Some points:
[-0.4 -1.1  1.0  0.3  1.2 -0.1  2.8 -1.0]
[-1.3  0.6  0.2 -0.5 -0.1  1.1  1.8  0.3]
[ 0.0 -1.5  1.2 -0.3  1.8 -0.9  0.3 -0.8]
[-1.1 -0.1  0.7  0.5  0.2  1.2 -0.1 -1.0]
[ 2.0  0.6  0.4 -2.2 -0.1 -2.6  0.9 -0.3]
[-0.2  0.2 -0.4  0.1 -0.5  0.7  0.1 -0.1]
[-1.9 -0.4  2.0  1.3  1.3  0.9  0.4 -1.5]
[-1.1  0.7 -0.2 -0.3 -0.5  1.3 -2.3  0.5]
[-0.1 -0.8  0.7  0.3  0.7 -0.1  0.3 -0.9]
[ 0.5  0.3 -0.8  0.0 -0.6 -0.1 -0.4  0.6]
[ 0.5 -0.3 -0.2 -0.1  0.0 -0.3  0.8 -0.3]
[-1.6  0.5  0.6 -0.6  0.1  1.2 -1.4  0.0]
[ 1.1  0.9 -2.3  1.5 -1.4 -0.1 -2.2  2.3]
[-0.2  0.5 -0.4  0.1 -0.8  0.8  0.3  0.3]
[ 1.1 -1.1  0.8 -1.2  0.9 -1.5 -0.8 -1.2]
[-1.7  0.3  1.1 -0.5  0.4  1.1 -0.4 -0.4]
[-0.5  0.3 -0.2 -0.2 -0.5  0.9 -0.5 -0.1]
[-1.3  0.4  0.0  0.0 -0.2  1.2  1.4  0.5]
[ 0.4 -0.4 -0.5 -1.2 -0.1 -0.1 -0.5  0.7]
[-1.4  0.5  0.2 -0.3 -0.1  1.3  0.3  0.4]
[ 1.5  2.1 -1.5  1.2 -1.8 -1.0 -1.1  1.4]
[-0.3  0.4 -0.4  0.2 -0.6  0.9 -0.1  0.1]
[ 0.0  0.4 -0.6  0.2 -0.7  0.5  0.6  0.2]
[ 0.1  0.4 -0.5 -0.2 -0.7  0.3 -0.2  0.4]
[ 1.8  3.0 -1.4  1.7 -2.1 -1.5  0.2  1.6]
[-1.0 -0.5  1.0  0.7  0.7  0.8 -1.1 -1.1]
[ 0.4 -0.8 -0.2 -1.6  0.5 -0.5 -0.6  0.4]
[ 0.4 -1.2  0.6 -0.1  1.0 -0.7  0.0 -1.1]
[-0.8  0.5 -0.2  0.1 -0.6  1.2 -0.2  0.2]
[ 0.5 -1.1  0.7 -0.3  0.8 -0.7  0.0 -1.1]
[ 1.2  1.3 -1.9  1.7 -1.6 -0.3 -1.2  1.6]
[ 0.1  0.3 -0.6 -0.2 -0.7  0.5  0.4  0.1]
[ 0.7  1.1 -0.8  1.7 -0.9 -0.3  0.0  0.9]
[ 0.1 -1.4  1.1 -0.1  1.6 -0.9  0.5 -0.8]
[ 0.2 -1.4  1.0 -0.2  1.3 -0.8  0.6 -1.1]
[ 1.3 -2.1  1.6 -2.0  1.9 -2.2 -0.7 -2.4]
[-0.2  0.5 -0.6 -0.3 -0.8  0.8  1.5  0.2]
[ 1.2  0.7 -2.4  1.9 -1.2 -0.2  0.1  2.3]
[ 1.3  1.7 -1.1  1.1 -1.4 -0.9 -0.2  1.1]
[-0.1  0.2 -0.4  0.0 -0.6  0.6 -0.4  0.0]
[-1.5 -0.6  1.4  1.1  1.2  0.9 -0.2 -1.4]
[ 0.1 -0.8  0.3  0.1  0.5 -0.1 -0.2 -0.6]
[-0.9 -0.5  0.1 -1.9  0.3  0.9  1.0  0.3]
[-0.9  0.9 -0.3 -0.5 -0.7  1.2  0.1  0.5]
There is one direction along which these points spread out most. How far along it is each point below, from 0 to 99? 50 is the average, and the first point above lies past it.
[-1.9  0.1  1.2 -0.4  0.6  1.3 -2.7 -0.4] -> 59
[ 0.4 -1.3  0.8 -0.4  1.1 -0.9  0.2 -1.0] -> 67
[ 0.5  0.0 -0.9 -0.3 -0.5 -0.1  2.7  0.9] -> 45
[ 0.8  1.3 -2.1  0.5 -1.7  0.1 -0.4  2.0] -> 21
[ 0.1 -1.2  0.8  0.1  1.3 -0.7  0.0 -0.8] -> 66
[ 1.3  0.0 -1.7  0.0 -0.6 -0.7  0.1  1.6] -> 34
[ 1.6  2.1 -1.7  2.5 -1.8 -1.0 -1.2  1.7] -> 14
[-1.3  0.8  0.2 -0.6 -0.3  1.2  0.7  0.3] -> 50
[-1.0 -0.2  0.4 -0.1  0.5  0.6  0.7  0.1] -> 57
[ 1.2  1.4 -1.0  0.9 -1.2 -0.8 -0.5  1.0] -> 29
[-1.1 -0.2 -0.1 -1.1  0.1  1.0 -1.6  0.7] -> 51
[ 0.8  0.3 -0.4  0.1 -0.4 -0.7  0.1  0.2] -> 44
[-1.9  0.1  1.5 -0.3  0.8  0.9 -0.2 -0.6] -> 65
[ 0.7  0.7 -0.9  0.2 -1.0 -0.2 -1.0  0.7] -> 35
[ 1.5 -0.4  0.9 -2.1  0.9 -2.4 -0.3 -0.7] -> 63
[ 0.6 -0.6  0.3 -0.2  0.3 -0.6  0.3 -0.7] -> 57
[-0.8 -1.2  1.2  0.8  1.4  0.2 -0.1 -1.1] -> 68
[ 0.3  0.2 -0.5 -0.5 -0.6  0.1 -0.4  0.2] -> 45
[-0.2 -1.1  0.8  0.3  1.0 -0.1 -0.4 -1.0] -> 64
[-1.2  0.3 -0.1 -0.2 -0.2  1.2  3.2  0.6] -> 52
[-1.1  0.4 -0.1 -0.6 -0.2  1.1  0.0  0.6] -> 49
[-0.6  0.5 -0.3  0.3 -0.7  1.1 -0.2 -0.2] -> 46
[ 0.7  0.3 -0.6  0.5 -0.5 -0.3  0.9  0.3] -> 43
[ 1.1 -2.3  1.9 -2.2  2.5 -2.5  0.0 -2.0] -> 86
[ 0.0 -0.7  0.2  0.2  0.4  0.0  0.1 -0.5] -> 57
[ 1.2 -1.8  1.5 -1.6  1.6 -1.9  0.0 -2.0] -> 78
[ 0.8  1.1 -1.1  2.7 -1.0 -0.3 -0.7  1.0] -> 27
[-0.4 -1.3  1.0  0.4  1.4 -0.2  0.3 -0.8] -> 68
